Here are some points, each followed by its number:
[  9  -9   0  27 -58  -2 -10  20  30   7  51  -1 -35  46  -9  11] 0
[ 62  12  42 -20 -22  22  -6  19  33 -38   6  77  54  22 -21  29] 1
[ 18  43  30   5 114 -28  97 -91  69  19 -44  35 -33 -15  76  21] 2
[  5  48  20  43  38 -25  50 -22  60  30 -11  42 -51  -7   0   3] 3
[ -6 -15 -31 -19   9 -31 -20  -1   3 -18  16 -35  23  -6   6  29] 4
[  1 -16  33  51 -28  -9  -4  30  16  25  35  18 -36  43  -5 -12] 5
[ 11  22  35  18  -1  10  21   1  34  16  24  32 -20  -1   2  51] 6
[ 14 -32 -27 -45  12   8  38   7 -31 -32 -11 -48  18 -25  18 -10] 7
[  22   51    9  -50  102  -29   89 -121   31    7  -77  -19   -8  -55
   28  -60] 8
[ 13 -48 -28 -10   4  -4  -2   1 -28  17   0 -16  27  14  22  63] 9
[ 20 -29 -28   6 -42  24 -65  35 -54 -11   8 -33  48  29 -30 -23] 10
[ 49  18  32 -16 -26  23 -15   9  39 -53  16  74  59  24 -18  18] 11
[ 22  -8  13  21  16  -8 -14  26 -16  16  12  16  18  13 -23   8] 12
[-43   1 -35  -6 -49  23  36  62  -2  28  44  -2 -61 -52  -3  -3] 13
[-45  -9   4  -1 -24  21  30  32  14   9  25   8 -54 -13  23  22] 14
[ 46 -51  20 -49  49 -15 122  -1  21 -36 -41 -48 -32  36  75  10] 15
[-59 -20 -11  25 -52   0 -65  27 -49  35   8 -32   5  19 -51 -25] 16
[-13   0  23 -23  51  -6   4  25   1 -15   0  17  19   6  27  91] 17
[-27  11   1 -47  -4  24 -15  19 -23  -1 -23 -43  29   1  -3  39] 18
[-24   2  11  23 -63   8 -40  17 -45  26 -14 -38  15  -6 -42 -25] 19
New points follow, each followed by the numbers of its three nearest points above, nearest first.
[ 17  -2  14  19  11 -14 -13  29 -30  21  17  17  18  11 -24  11] 12 5 6
[  7  23  17   9   3  13  27   4  15  13  13  33 -30  -7   8  45] 6 14 12
[  9 -10 -58 -45 -19  22  29  -3 -11  15   0 -59  -3  15  14 -17] 7 4 18
[ 15 -31 -11 -11 -62  30  -8  44 -25  -9  18 -35   8  29  -6   6] 10 0 19
[-11   2  12 -33  54  -8  -8  16   3 -21  13  13  15  14  27  87] 17 4 9
[ 31 -25 -31  -3 -20  38 -36  14 -56 -20   3   9  38  -1   3 -26] 10 12 7
[  6 -16 -65 -42 -20  23  32 -11 -13 -10   5 -75  -9   9  16  -4] 7 4 18
[-28 -13  21 -14   8  27 -62  26 -21 -18 -13  -4  46  35 -22  55] 18 12 17
[  21   50   -5  -45  104  -19   81 -126   22  -13  -79  -30   -6  -63
   43  -70] 8 2 3
[ -6 -18 -32 -36   8 -25 -11  10  11 -13  15 -32  21   7   5  35] 4 9 18
[  1  42  63  28  78 -23  58  -3  69 -13 -10  58 -46  -5  20  18] 3 6 2
[-60  12 -32  -1 -57  20  41  59 -12  39  37  -1 -68 -55  -7 -10] 13 14 0
[ 12 -69  12  16 -13   9  -8 -24 -21  23  -6  29  17   7  69  20] 9 12 4
[  23   45   22    5  113  -35   91 -104   57   23  -18   27  -36  -24
   64   29] 2 8 3
[  4 -30 -24 -42  19   6  36   5 -38 -34 -15 -31  22 -25  20 -13] 7 4 18
[-21  -2  12 -17  28 -39 -38  11  19  -1  12 -51   8  25 -22 -17] 4 12 18
[ 42  33  14  12   4  28  34 -36  24 -38   4  66  -7 -17  77   6] 6 3 11
[-13  11 -10 -48  -6  20 -16   1 -17   8  -7 -47  33  -5 -13  50] 18 4 9
[-21  11   1  25 -68  20 -31  13 -49  28 -16 -23  16  -6 -29 -24] 19 16 10
[ 14 -45 -32 -21 -65  33 -62  49 -64 -20  15 -26  51  16 -19  13] 10 19 16
[ 17  -3   6   7   6 -14 -12  32 -34  18  22   9  17  -3 -32  12] 12 4 9
[ -6  34 -20  38   8 -15  37 -14  35  29  -9 -38 -71   4 -11 -22] 3 14 5
[-26   5  10 -14  29 -33 -25  14   7  -5   3 -64  -8  30 -21 -31] 4 12 18
[ 17   3   9  16  10 -13 -27  26 -26  22  30  21  20  -1 -24  14] 12 4 6
[-32  13   9  22 -28   8 -33  -7  11  -2  -8 -14 -20   4 -22 -66] 19 16 5
